Each row is where one point has got to under a steady rotation. How many ticks took it there?
The counts run from 0 to 291.
[2.36 -0.63 -4.58 1.42 -0.03 -2.77 -2.92 1.52 1.77 0.20 -0.48 -1.24 -0.81 -1.93 0.25 0.38 0.59 1.50 -0.78 -2.97 0.51 -0.11 3.80 0.85 -0.23 0.67 -1.67 1.19 0.66 1.55 -0.89 -3.13 1.32 -1.87] -> 257
[-0.84 -3.47 0.04 -1.32 0.12 -0.97 -0.90 2.05 -1.23 -1.84 2.33 -2.12 0.39 0.12 -1.19 0.05 -0.25 1.21 1.56 -2.36 -2.69 -0.62 2.23 -0.22 -2.35 3.40 -1.18 -1.34 2.96 -0.15 -0.66 -0.95 -2.79 -2.34] -> 57
[-1.38 -2.62 -1.24 -0.77 -1.81 0.36 0.96 -0.69 -3.62 -0.37 3.05 4.61 1.60 1.56 2.03 -0.08 0.36 0.98 -0.49 -1.36 -0.04 0.30 4.13 1.23 1.07 -1.05 0.56 -2.03 -0.58 1.21 -0.83 0.16 -0.37 -1.55] -> 87
[1.11 -2.70 -1.86 -0.02 1.90 2.24 -2.74 3.43 1.35 -2.12 2.14 -1.74 -1.12 -1.45 -0.37 0.83 0.85 3.15 -0.80 -0.83 -1.65 -1.78 1.17 0.46 -1.76 1.73 -0.27 0.44 1.28 0.45 -1.72 -1.97 2.83 -1.69] -> 163
[1.76 -0.80 -0.21 -1.96 0.32 -0.25 -2.76 5.55 1.93 -1.61 0.78 -0.55 0.90 -2.57 0.85 1.71 2.60 2.92 -1.00 0.05 0.08 -2.56 0.96 0.27 -2.00 1.01 0.21 2.08 1.18 0.26 -1.65 -1.56 1.29 -1.26] -> 160
[-0.20 -2.50 2.34 2.31 1.59 -2.56 -1.60 0.16 0.53 -1.59 1.78 -2.75 0.66 -2.13 0.13 -2.63 0.15 0.73 -1.44 0.45 -0.27 -4.06 0.13 0.70 -0.19 1.59 2.81 -1.28 -0.59 0.42 -3.10 0.56 -2.76 -1.02] -> 42
[0.29 -0.40 -0.81 -0.28 2.18 0.19 0.61 -0.14 -2.24 -0.72 1.16 3.11 0.34 -2.23 -2.10 3.44 1.90 0.79 -1.62 -1.99 -0.13 -1.74 4.10 0.61 3.02 0.30 -1.55 1.53 -1.34 -1.05 -1.72 0.29 -0.87 0.13] -> 215
[-0.15 -1.43 1.32 -0.81 1.10 -2.02 0.60 3.96 -1.84 -2.23 2.78 -1.65 0.45 0.82 -0.13 -0.04 1.07 -1.19 -0.41 -0.60 -2.41 -1.00 3.74 -1.40 -2.66 2.14 0.81 -1.61 2.17 -0.21 -1.47 -0.94 -2.83 -0.41] -> 60
[2.59 -1.81 -2.51 1.44 0.66 0.33 -2.96 -0.21 0.44 -1.52 4.84 -0.49 1.02 -0.97 3.14 -1.52 -0.28 0.14 -0.45 1.83 -1.00 -1.60 0.67 1.31 0.67 -0.11 -1.07 -1.12 -0.28 2.89 -0.42 -0.85 2.96 -2.81] -> 275
[0.06 -0.56 -3.98 1.00 2.28 -3.17 1.29 -0.96 -1.92 -2.35 0.80 -0.80 1.07 -1.94 2.05 0.99 -0.16 -1.64 -0.99 -0.98 -1.64 0.85 3.32 -1.05 1.52 -3.53 -0.28 2.00 1.58 -1.64 1.60 -1.70 -1.06 -0.03] -> 113
[2.05 -2.57 -2.23 1.52 0.29 0.14 -2.43 -0.58 0.27 -1.33 4.46 -0.79 1.04 -0.15 2.82 -1.45 -0.95 1.34 -0.19 1.95 -1.58 -0.94 0.49 1.25 0.60 -0.63 -0.15 -1.55 -0.18 3.36 -0.10 -1.47 1.99 -3.13] -> 276
[0.67 2.00 -2.13 0.28 1.49 -4.26 -1.49 1.49 0.25 -0.76 1.53 1.01 -0.35 0.12 2.22 -0.12 0.13 0.49 -3.02 -1.35 -1.42 0.76 3.47 1.35 -0.22 -0.97 -1.24 3.65 -0.79 2.77 -1.05 -1.73 -2.21 -1.07] -> 251
[-1.90 -0.09 2.86 -2.68 -0.11 -0.79 -0.85 3.15 -5.13 -1.91 2.08 0.96 0.33 0.37 0.97 0.41 1.47 0.57 -1.01 -1.08 -0.10 -2.11 3.90 1.63 -2.22 0.29 0.39 -1.49 0.29 -1.17 -1.03 1.62 0.13 -0.26] -> 196
[-1.11 -1.89 -2.04 -0.27 2.12 -3.18 -1.56 -1.00 -1.83 -2.53 -0.23 -3.54 1.01 -2.04 2.29 -0.96 -0.03 -0.01 -0.18 -1.80 -1.59 0.79 -0.21 3.19 -0.42 -0.77 1.15 2.38 1.17 -2.05 -1.11 1.96 2.05 1.04] -> 2
[-1.29 -1.71 0.61 0.18 0.98 -1.36 0.13 -0.84 -5.23 -1.27 -0.39 -1.01 -0.06 -2.64 -1.90 1.12 0.83 -0.62 -0.36 -1.20 -2.74 -1.79 3.13 -1.30 0.21 -1.31 1.05 -1.50 1.12 -2.97 0.48 -1.84 -1.97 -0.02] -> 207
[-1.54 -0.91 -0.65 -1.94 3.10 -2.70 -2.12 -1.35 -2.64 -2.53 0.29 -2.19 0.45 -2.45 3.35 -1.59 -0.82 0.48 0.69 -1.19 -2.79 1.17 -0.25 2.73 -1.57 -1.39 1.10 2.35 0.08 -2.10 0.26 0.95 0.06 -0.15] -> 4
[2.37 -0.55 -0.42 -0.85 4.62 -2.35 0.50 3.17 2.52 0.57 1.21 -0.35 0.52 -3.44 0.48 1.40 0.90 1.83 -1.02 1.77 -0.33 -1.37 1.06 1.01 0.06 0.38 1.56 2.36 0.63 -1.83 -2.52 -0.58 -1.72 -0.42] -> 24
[0.04 -0.71 -4.00 0.17 0.24 -0.93 -2.00 -2.33 -2.60 -1.94 0.03 -1.44 0.22 -2.50 -0.70 2.72 -0.52 -0.11 -1.38 -3.83 -1.45 0.28 2.84 1.42 1.72 -1.68 -2.14 2.55 0.68 -0.44 0.56 -0.66 1.80 -0.59] -> 109
[0.92 -2.18 -3.41 -0.04 1.88 -1.71 2.04 -1.01 -2.65 1.37 2.19 2.62 -0.34 -1.27 0.75 1.03 -1.26 0.22 0.77 -1.35 -0.48 0.31 4.49 2.59 2.15 0.32 -1.87 -2.14 1.60 -1.62 0.53 -0.14 0.05 -0.11] -> 222
[0.71 -1.68 1.14 -1.94 2.34 -1.30 0.53 -0.13 -4.03 -0.92 -0.70 3.42 0.51 -2.15 -0.79 2.27 2.89 -0.58 0.11 -1.60 -3.78 -0.97 2.48 0.08 2.09 -0.68 -0.12 0.86 0.43 -0.18 0.01 -0.48 -2.54 1.44] -> 211
[2.15 -0.05 -3.83 0.52 -0.79 -3.15 -2.36 2.70 1.80 -0.09 -0.42 -0.97 -0.31 -1.89 0.88 0.72 0.94 1.23 -0.95 -2.97 1.77 -0.51 3.89 0.81 -0.16 -0.49 -1.25 1.76 0.07 1.24 -0.73 -3.10 1.14 -1.24] -> 256
[2.41 -2.92 0.82 0.04 0.24 0.66 0.22 -1.41 -3.47 0.09 2.17 1.46 1.40 -2.21 -1.17 1.72 0.04 -0.66 0.44 0.38 -3.44 -1.42 2.61 -0.73 2.01 0.77 0.26 -3.39 1.84 0.57 0.40 -2.45 -1.00 -0.48] -> 75
[2.62 -3.34 2.21 0.33 0.52 -2.22 -2.43 -0.19 0.83 -1.60 0.96 -2.46 3.25 0.46 2.28 -0.75 0.09 1.27 2.49 -0.14 -0.33 0.92 0.29 1.60 1.79 0.12 1.55 -0.69 0.97 3.17 -3.01 -0.40 0.23 -2.37] -> 282
[0.65 2.51 -1.96 -0.29 1.43 -4.66 -1.35 1.21 -0.70 -1.37 2.06 0.01 0.56 -0.53 2.19 -0.65 0.04 -0.26 -2.57 -0.85 -1.20 0.58 3.59 0.98 -0.95 -0.74 -1.36 3.41 -0.54 1.56 -0.40 -1.57 -2.87 -1.70] -> 250
[-0.88 0.34 -1.82 1.72 0.36 -2.49 -1.44 -2.66 -2.72 0.98 1.10 2.67 -0.86 -3.49 1.28 -2.79 -0.30 -0.58 -3.15 -1.30 0.07 -0.60 3.23 2.70 -0.06 0.72 1.36 -0.12 -1.94 -0.18 -2.60 0.84 -0.23 0.30] -> 233
[0.04 -4.74 1.45 0.67 -1.95 -0.35 0.44 2.01 -2.69 -0.18 1.86 1.60 2.52 0.48 0.25 0.59 1.18 3.38 -0.20 2.22 -1.14 -3.24 0.37 0.94 1.09 -0.83 1.15 -2.63 1.97 0.07 -0.69 -0.34 -0.16 -1.64] -> 183
[1.52 -2.81 2.49 -0.11 0.15 -1.65 -2.92 -0.31 0.59 -1.99 1.10 -2.30 3.61 -0.70 1.83 -1.33 0.04 1.89 2.34 -0.22 0.15 0.79 0.44 1.14 0.52 -0.22 2.04 -0.70 0.28 2.13 -3.54 -0.97 -0.32 -3.49] -> 283
[2.23 1.52 -1.20 -0.04 3.32 -2.63 -0.67 0.06 0.36 -0.64 -0.44 1.50 0.64 -2.70 2.25 1.64 0.59 0.47 -0.62 -1.00 1.63 1.37 4.38 0.01 2.00 -2.79 0.28 2.67 -1.12 -0.40 -2.14 -1.83 -1.01 -0.80] -> 119
[1.68 -0.71 -5.06 2.08 0.80 -2.16 -1.68 0.02 0.43 1.13 0.02 2.27 -0.64 -3.46 3.11 -0.50 0.38 0.47 -0.63 0.65 0.90 -0.15 2.25 1.91 0.63 -1.09 -1.07 -0.23 0.98 -1.56 -1.21 -0.77 2.81 -1.59] -> 126
[1.71 0.25 1.98 -1.15 0.12 0.85 -1.98 3.36 -1.68 -1.46 1.09 0.01 -1.14 -1.63 -1.58 1.66 1.98 0.15 -1.65 -2.51 0.36 -2.78 5.28 -0.74 -0.77 1.88 0.81 -1.90 -0.76 0.80 -1.73 -2.10 0.27 0.30] -> 66
[0.76 -0.60 1.21 -2.65 1.50 -0.56 0.57 0.19 -3.25 -0.84 0.02 3.02 1.14 -3.57 -1.17 3.37 2.38 0.71 -0.65 -1.21 -0.51 -1.99 3.68 0.01 2.17 -0.70 -0.57 1.80 -1.15 -1.48 -0.50 -0.46 -2.54 0.30] -> 213
[2.44 -1.66 -3.15 0.71 0.56 -2.58 0.36 -0.20 0.67 1.57 1.08 0.39 1.63 -3.62 3.21 0.44 -1.61 0.80 -1.82 2.14 -0.55 0.35 0.41 2.26 -0.06 -2.48 3.70 0.85 2.11 -1.05 -1.20 -1.56 1.31 0.02] -> 130
[-1.06 -2.93 1.49 2.13 1.06 -2.39 -2.00 0.79 -0.59 -2.02 1.42 0.06 -0.13 -1.05 1.03 -3.51 1.65 0.44 -0.77 0.19 -2.08 -3.48 -0.76 1.58 -0.21 2.25 1.26 -0.60 -0.77 2.12 -2.64 1.45 -2.63 -0.95] -> 44
[0.93 -1.39 1.75 -1.97 1.58 -1.20 -0.01 4.21 -1.72 -1.96 1.44 0.48 -0.46 0.67 0.39 0.35 2.06 -0.96 0.12 -2.17 -3.12 -0.55 3.43 -0.31 -1.71 2.45 0.94 -1.44 1.50 2.29 -1.29 -1.19 -1.84 1.42] -> 62
[-1.16 0.89 0.52 -1.96 -1.28 -2.04 -2.25 -1.51 -5.64 -0.52 -0.61 1.63 1.58 -3.06 2.03 -0.14 0.87 -1.82 -0.79 -1.51 -1.70 1.10 3.09 0.57 -1.70 -1.18 1.36 0.73 -0.04 -1.28 -1.40 -0.32 -0.97 -0.79] -> 100
[2.34 -2.84 3.28 1.05 3.55 0.66 -0.92 2.12 0.69 -3.17 1.78 -0.60 0.37 -0.93 0.44 -0.33 2.07 0.72 0.01 0.15 -0.94 -2.55 1.38 -0.28 2.08 0.82 2.30 -1.77 -1.08 2.17 -3.06 -0.36 0.20 1.10] -> 174
[-1.38 -2.67 0.60 -0.64 -1.79 -0.88 -3.54 2.84 -1.48 -1.60 0.25 1.69 1.86 0.36 3.64 -1.62 3.23 1.85 0.35 0.79 -1.48 0.21 -0.05 0.05 -2.17 -0.51 1.30 -0.05 0.76 1.54 -2.55 0.01 0.54 -3.14] -> 289
[-1.28 -1.43 1.70 -1.51 -0.09 0.27 -1.15 1.70 -4.73 -0.94 0.68 0.76 -1.73 1.48 -1.09 2.36 0.43 2.41 -2.25 -2.64 -1.80 -1.57 3.23 2.55 -0.99 -0.50 2.11 -1.39 0.42 0.87 -0.41 -0.76 1.08 1.03] -> 199
[1.98 -3.21 -1.54 0.61 1.89 0.08 -0.25 3.84 0.66 -2.91 2.90 -2.72 0.44 -1.36 1.58 -0.31 0.96 -0.23 0.49 0.76 -1.84 -3.00 0.79 -0.94 -1.14 0.52 0.52 -2.34 2.59 -0.81 0.73 -0.93 2.36 0.19] -> 167
[-0.17 -1.19 -1.27 -0.69 0.25 -1.68 -3.00 0.73 -0.04 -2.19 2.09 0.65 0.48 -1.70 5.44 -2.98 -0.29 1.51 -1.68 0.86 -0.84 -1.94 -0.52 2.79 -0.53 -1.85 1.44 2.27 -1.16 1.99 1.17 0.21 -0.19 -1.25] -> 141
[1.37 0.03 -3.15 -1.20 -0.69 -3.11 -1.74 2.63 1.41 -0.39 -0.25 0.75 0.12 -0.92 1.89 0.13 0.99 2.08 -1.07 -2.85 0.93 0.15 3.57 0.95 -0.41 -1.38 0.62 3.21 -0.69 2.50 0.39 -3.46 -1.23 -1.25] -> 254
[0.49 -0.11 -0.89 -0.54 -0.31 -2.63 -3.04 1.41 0.11 -2.17 1.94 -0.02 0.82 -1.29 5.25 -2.25 -0.35 1.63 -1.87 1.12 0.02 -2.75 -0.16 3.21 0.00 -2.23 0.59 1.96 -0.63 1.88 1.49 -0.05 0.51 -1.69] -> 142
[1.34 -3.31 -1.67 -0.21 1.70 -0.33 -0.21 1.88 0.80 0.51 3.57 -0.15 -1.52 -1.23 2.43 -1.27 -1.59 2.52 -1.11 1.71 -0.72 -3.16 0.42 3.19 -0.94 -0.03 3.04 -1.99 0.77 0.67 0.93 -1.13 0.29 -0.77] -> 34
